In the data rows, the value 128 means zero.
Here is a table of points, one per row:
[118 141 134 109 147 129 108 123 138 125  93 102 101 144 155 168 144 114
 147 129 204 126 133 114 140 127 177 112 150 128 178 100 160 143 164 131
 100 149  63  96 158 141 131 107 186 195 134 144 119 118  99 115 134 135
  85  96 150]
[128  61 127 109  39 154 183 174  89 175 148 119 110 164 160 111  96 127
 149 169  92 186 111 120 148 110 177 127  93 162 137 186  96 136 135  88
 115 187 143 110 114  78 137  81 144 140  77 166 129 140  83 129 122 102
 107 154 147]
[156  95 141 108 138 143 118 133 133 181 143 140 161 154 122  70 136 114
 134 150 133 143  69  51 117 134 144 116 138 169 150 133  89  62 106 132
 109 163 119 130 115 112 174 158 134 101  85  71 117 188 166 184 132 187
  93 132 137]
[165  99 113 123 154 174 123 146 100 110  97 146  83 150 150 158 143  92
 163  77 132  91 103 163  75 160  56 121 127 127 158 121 133 183 167 112
  96 141 121 170  71  79 129 153  57 162 137 142 114 128 151 110 104 113
 113 141 144]
[ 96 157 149 118 138 123 166 101 122 134 121 154  90 185 132 130 139 155
 126 131  94  92 151  81 112 146 180 152  88 148 109 145 174 138 160 100
 143 116 174 131 144  96 112 153 134 131 143 159 171  73 175 137 177 176
 155 159 127]
[162 118 128  91 128 107 109 153 109  53  96 134 185 173  94 125 160 166
  80  90  84 173 155 120 101 106 101 104 110 110 104 182 125 153 155 156
 121 120 140  88 202 150 154 155 155 114 162 131  74 102 130 120 116  78
  87  91 166]
[109  80 126  89 104 185 133 196 126 121 151 131  96 113 143  94 125 153
 109 104 152  89 123 149 184  65 118 150 101 102 114 132 126  89  91 109
 114 143  87 114 134 131 129 115 143  83 113 131 137 121 166 191 160 148
 143  77 150]
[184 164 167  96 140 139 149 125 138 112 166 170 158 111 133 188  59 187
 135 132 109 148 122 125 117 110 144 110 128 102 181  64 112 127 175 124
  76 100 107  90 156 161 133 113 100 130 182 152 116  89 165 133 106 154
  89 134 109]
[127  99 139 169 134 164 124 161 194 141 126 132 106  83 144  76 134 118
  73 140 141 122  85 109 127  96 139 140 153 156  95  89 150 100 150 106
  83 154 160  92 132  91 134 126  95 104 178 101 129 104 112  94 127  66
 132 166 186]
[146 108 159 203 130 124 128  72 115  58 108 183 140 115 140  87 128 134
 171 198 162  68 193  52 174 176  67 110  80 104  75 105 124 142 119 147
 132  52 111 108 103 148 149 141 104 127 141 133 143 135 124  69 126 106
 127 103 131]
[152 143  79 109  95 114 142 153 142 118 136  97 137  78 129  41 104 102
 105 159 102  84 139 128  83 108 140 127  89 138 135 129 116 126 197 105
  88  98 160 170 152  94 164 135 116 169  79 100 115 163 120 156 164  92
 170  73 138]
[102 114 127 126 108 125 100  90 124 136 128 163 145 113 131 110 146 119
 172  89 127 121 157 195 119 172 121 123 159 164 161 153 148 115 125 149
  93 144  83  56 114 163 107 115 126 211 102 143 116 146 189  99 180 125
 110 169 127]
[ 48 118 168  80  94 106 169 165 159  94  98 160 148 157 148  92 131 103
 159 112 124  86 164 136 123 117 139 140 153  71  98  88  95 128  94 133
 127 140 170 148 120 134 132 142 130  81  75  68 145 146 111 153  82 125
  72 146  88]
[ 98 125 104 123 144  94 125 102 117 167 125  89 140 124 139 174  98 108
 178  74  93 150 130 108  68 162 114 133 106 144  66 109 138 114  86 146
 102 127 141  83 148 128 110 151 158 100 176 123 164 149 135 129 128 107
 179 130 108]
[118 179 139 111 133 139 135 206 138 159  92 128  95 121 160 161 144 127
 131 162 174 118 123 128 136 175 120  85 180 145 113 153 161 114 146 152
 131  80  98 123 107 162 180 135 132 144 170 194  92 175 152 149 133 109
 167 180 119]
[ 88  88 104 126 151 110 138 126 155 159 117 167  90 163 147 166 146 154
 112 142  68 129 102 161 150 133 110 144 165 172  77  90 105 109  90 183
  91  94 129 148 109  85 129 138 134 117 105 154 118 152  78  99 111 176
 140  49  74]
[140  99  41 146 132 101 163 126 125 105  65 165 138 156  93 110  90 113
 112  90 174 123 125 111 169 119 153 122 102 208 155 137 119  85 154 165
 151 120 105 188  90 117 136 119 137 130 167 116 198 113 153 115 144 126
 105 137 115]
[146 119 127 136 100 137 159 110 111 166  52 146 162  95  94 189 103 103
 149 164 149  99 105 176 127 106 149 159  80  83 111 118 145 132 131 154
 135 104 172 108 132 150  96 127 145 121 110  96  88 127 115 139 136 151
 116 118 164]
[115 144  94 144 148 131  77 161 130  93 197 189 152 157 107 122 136 166
 145 202  91 155 133 158  95 143 156 134 119  98 139 130 143  93 129 160
 130 100 119 150 135 144 112 108 161  89  99  80 139 121 117  77  64 137
 148 116 149]
[129 127 126 108 142 174  98 107  89 133 143  36 127 106 136 203 141 152
 140 109 113 102 151 125 140 146  91  95 122 139  80 111 159  76 145 118
 131 139 110 188 111 167 180 123 100 156 111 108 102 110 115 113 144  99
 116 151 144]
[177 159 174 133  54 101 122 145 201 111 160 127 146  91 118 137 163 147
 132 111  45  97 115 120 118 136  80 114  95 113 175 168 130  86 204 148
 174 131  83 118 163 149  46 108 127  73 150 124 159 123  78 101  77 172
 121 125  67]
[150 146 118 171 131 105 120 106 123  98 132  88 125 163 134 126 139 147
 139  96 152  90 115 188 127 168 181 176 148 166 135 110 149 101 109 142
 150  85  88  98 114 134 143 142  94 152 110 150  79 101  66 195 113  96
 116 142 170]
[ 98 220 112 140 198 117 178  48  84 102 122 130  99 114  93 172 181 120
 167 134 176 143 119 112  74  57  73 108 130 174  88 131  84 157 120 143
 112 139 111 115 113 113 144  49 138 112 111 142 110 107 101 151 154 121
 111 176  87]
[ 78 127 114  74 113 168 179 116  73 195 194 134 141 126  85  76  78 176
 100  92 135  89  81  96 150 119 149  87 141  92 133 157 153 163  84 164
 109 173 121 131 123  98 124 119 122 138 123 116 145 170  96 152  96 113
 157 109 147]
[166  97 196  77  78 144 167 182  98 128 156  70 117 118 142  81 152 138
  93 173 180 164 112 156 112 155 122  97  67 138 141 171 136 125  61 165
 120 124 195  93 102  88 142 124 155 150 135  78 189 121 113 142 105 152
 151 110 115]
[145  82 139 114  87  90 106 137 176  90 148 155 131 150 166 184 117 162
 126 186  94 113  88 119 120  55 111 120 145  98 124 115 167 134 108 149
 152 160 160 120  87 138 107 172 127 126 100  93 171 190 114 184 159 110
 171  93 113]
[136 112 106  83 191  67  60 109 183 143  86  35  66  78 119  81  68 169
 117 137 140 197 138 135 119 232 150  95 124  45  97  65 143 169 113 154
 255 185 117 128 139  65  90  33  18  61  83 210  74 148 208  98 192 137
 102 108 136]
[159 140 163 193 148 125 104 175 107 160 127 130 122 128 114 191 141 137
 160  93 151  84 143 161 148 138 101 138 200 149 132 123 114  94 137 146
 167 141 161 108 151  72 145  90 143 177 122 111 132 129 179 148 132  92
 165 118 129]
[ 73 125 128 107 145 111  79 106 156 134 139  99 144 136  19 110 165 100
 107 146 158 156 133 115 196 126 154 205  71 110 113 145  51 168 167  45
 101 114 144 165 173 105  79 109  82 132 178 130 155 160 156 156  87 122
 141 158 127]
[131 140 138 149 122 166 111  82 115 160 155 138 167 143 174  80 139 119
  85 129 129 130 191 111  76  74 125 176 119 137 115 102 126 164 134 138
 161 127 139 188 122 105 118 110 162 112 177 167 115 134 117 134 164 115
 122 140 126]
[142 156  85 126  87 105  85 122 150  55 179 175 176 124 121 136 129  63
 113 109 124 132 136  91 163 166 178 117 125  84  93 132  62 149 110  63
 179 102 149 110  61 125  94 165 190 105 152 104  80 124 114  33 146 164
 147 108  73]
[152 177 120 141 167 179  97 153 138 170 111 149  85  64 143 155 101 133
 148  77 117 130 148 159 156 140  91 165 106 167 128 133 136 177 120 118
 152 149 127 107  97 142 164 178 165 153 100 146 141 141  90 150 130 131
  78 136 150]
[131 124 125 141 168  89 148 117  83 126 161  67  91 106 185 145 156  95
 125 132 112 101 125 140 152 142 142 186 158 154 155 148 190 156 116 132
 123 131  97 128 122 179 158 107 110 126 144  94 108 138 210 114  94 157
  79 122 149]
[146 135 165 152 104 113 163 112 105 114  86 103 141 138 122 128 109 141
  97  96 143 156  96 152 118 161  82 141 192 163  97  87 148 165 132  54
 128 142  65 147  89 174 135  87 160 146  95 127 133 110 139 117 128 142
 142 130 175]
[129 142 155 159 173 192 125 132 130 140 124  84 149 180  95 168 123 112
 146 105 110 169 147 153 162  84 101 129 128 112 182 165 223 177 107  91
 154  86 137 112 128 147 158 104 133 162 116 107  91 138 114 112 143 111
 125 142  91]
[ 74 105  77 170 124 131 152  93 186 124 128 133 144  97  98 138 172 132
 168 139 152 120 137 144 138 167 129 117 147 142 202 111 137 105 125  96
  91 177 158 189 137 136 176 153 172  80 183 166 148 102 132 139 139 117
 106  89 151]
[106 138 136  95 105 125  60  92 123 123 100 128  94 127 140 102  59  88
 102 162 136 149 138 100 119 107 161 142 177 154 116 182  92 167 124 165
  73 139 168 179 125 185  85 172 114  60 106  90 147  52 101 147 122 124
 157 113  83]
[ 97  93 128 200  88 159 116 112  80  96 161 132 124 130 142  97  79 122
  46 158 115 126  67 135  87 102 127  78 149  35 166 179  89  39 106  99
 173 111 150  92 169 127 113 172 140 161 132 138 158 178  91 128  64 180
 110 145  81]
[189 140 122 127 168  86 171 107 169 145 149 155 171 104 119 109 150  74
 141 109 158 202 168 126 166  92 143 117 147 100  92 161 116 129 109 107
 121 118  92 180 209 132  81 175  75 155 128 164 166  71 117 122 148 139
 163 191 127]
[116 181 126 141 172  74 132 145  87 164 100 135 121 143 133 131 199 140
 118 111  75 165 145  95 115  88 122 109 108 115 199  60  55 128 114 132
 148 113 148 118 148 174  88 156 102 132 131 151  90  83 128  89 138 110
 202 142 149]
Along one direction, these points spread out more than along any other. Take the direction at right angles to it along which they spread out most. Go by this last direction. Where along it does each point below lie, from 0 to 99? The average is 50, and the first point in the table lies past the average. One standard deviation of the points above along it is 16.
[146 108 159 203 130 124 128  72 115  58 108 183 140 115 140  87 128 134
 171 198 162  68 193  52 174 176  67 110  80 104  75 105 124 142 119 147
 132  52 111 108 103 148 149 141 104 127 141 133 143 135 124  69 126 106
 127 103 131] : 34
[159 140 163 193 148 125 104 175 107 160 127 130 122 128 114 191 141 137
 160  93 151  84 143 161 148 138 101 138 200 149 132 123 114  94 137 146
 167 141 161 108 151  72 145  90 143 177 122 111 132 129 179 148 132  92
 165 118 129] : 66
[177 159 174 133  54 101 122 145 201 111 160 127 146  91 118 137 163 147
 132 111  45  97 115 120 118 136  80 114  95 113 175 168 130  86 204 148
 174 131  83 118 163 149  46 108 127  73 150 124 159 123  78 101  77 172
 121 125  67] : 32
[109  80 126  89 104 185 133 196 126 121 151 131  96 113 143  94 125 153
 109 104 152  89 123 149 184  65 118 150 101 102 114 132 126  89  91 109
 114 143  87 114 134 131 129 115 143  83 113 131 137 121 166 191 160 148
 143  77 150] : 65
[115 144  94 144 148 131  77 161 130  93 197 189 152 157 107 122 136 166
 145 202  91 155 133 158  95 143 156 134 119  98 139 130 143  93 129 160
 130 100 119 150 135 144 112 108 161  89  99  80 139 121 117  77  64 137
 148 116 149] : 40
[166  97 196  77  78 144 167 182  98 128 156  70 117 118 142  81 152 138
  93 173 180 164 112 156 112 155 122  97  67 138 141 171 136 125  61 165
 120 124 195  93 102  88 142 124 155 150 135  78 189 121 113 142 105 152
 151 110 115] : 70
[ 96 157 149 118 138 123 166 101 122 134 121 154  90 185 132 130 139 155
 126 131  94  92 151  81 112 146 180 152  88 148 109 145 174 138 160 100
 143 116 174 131 144  96 112 153 134 131 143 159 171  73 175 137 177 176
 155 159 127] : 42
[128  61 127 109  39 154 183 174  89 175 148 119 110 164 160 111  96 127
 149 169  92 186 111 120 148 110 177 127  93 162 137 186  96 136 135  88
 115 187 143 110 114  78 137  81 144 140  77 166 129 140  83 129 122 102
 107 154 147] : 70
[ 74 105  77 170 124 131 152  93 186 124 128 133 144  97  98 138 172 132
 168 139 152 120 137 144 138 167 129 117 147 142 202 111 137 105 125  96
  91 177 158 189 137 136 176 153 172  80 183 166 148 102 132 139 139 117
 106  89 151] : 51
[131 140 138 149 122 166 111  82 115 160 155 138 167 143 174  80 139 119
  85 129 129 130 191 111  76  74 125 176 119 137 115 102 126 164 134 138
 161 127 139 188 122 105 118 110 162 112 177 167 115 134 117 134 164 115
 122 140 126] : 41
[ 73 125 128 107 145 111  79 106 156 134 139  99 144 136  19 110 165 100
 107 146 158 156 133 115 196 126 154 205  71 110 113 145  51 168 167  45
 101 114 144 165 173 105  79 109  82 132 178 130 155 160 156 156  87 122
 141 158 127] : 21
[131 124 125 141 168  89 148 117  83 126 161  67  91 106 185 145 156  95
 125 132 112 101 125 140 152 142 142 186 158 154 155 148 190 156 116 132
 123 131  97 128 122 179 158 107 110 126 144  94 108 138 210 114  94 157
  79 122 149] : 62
[ 98 220 112 140 198 117 178  48  84 102 122 130  99 114  93 172 181 120
 167 134 176 143 119 112  74  57  73 108 130 174  88 131  84 157 120 143
 112 139 111 115 113 113 144  49 138 112 111 142 110 107 101 151 154 121
 111 176  87] : 49
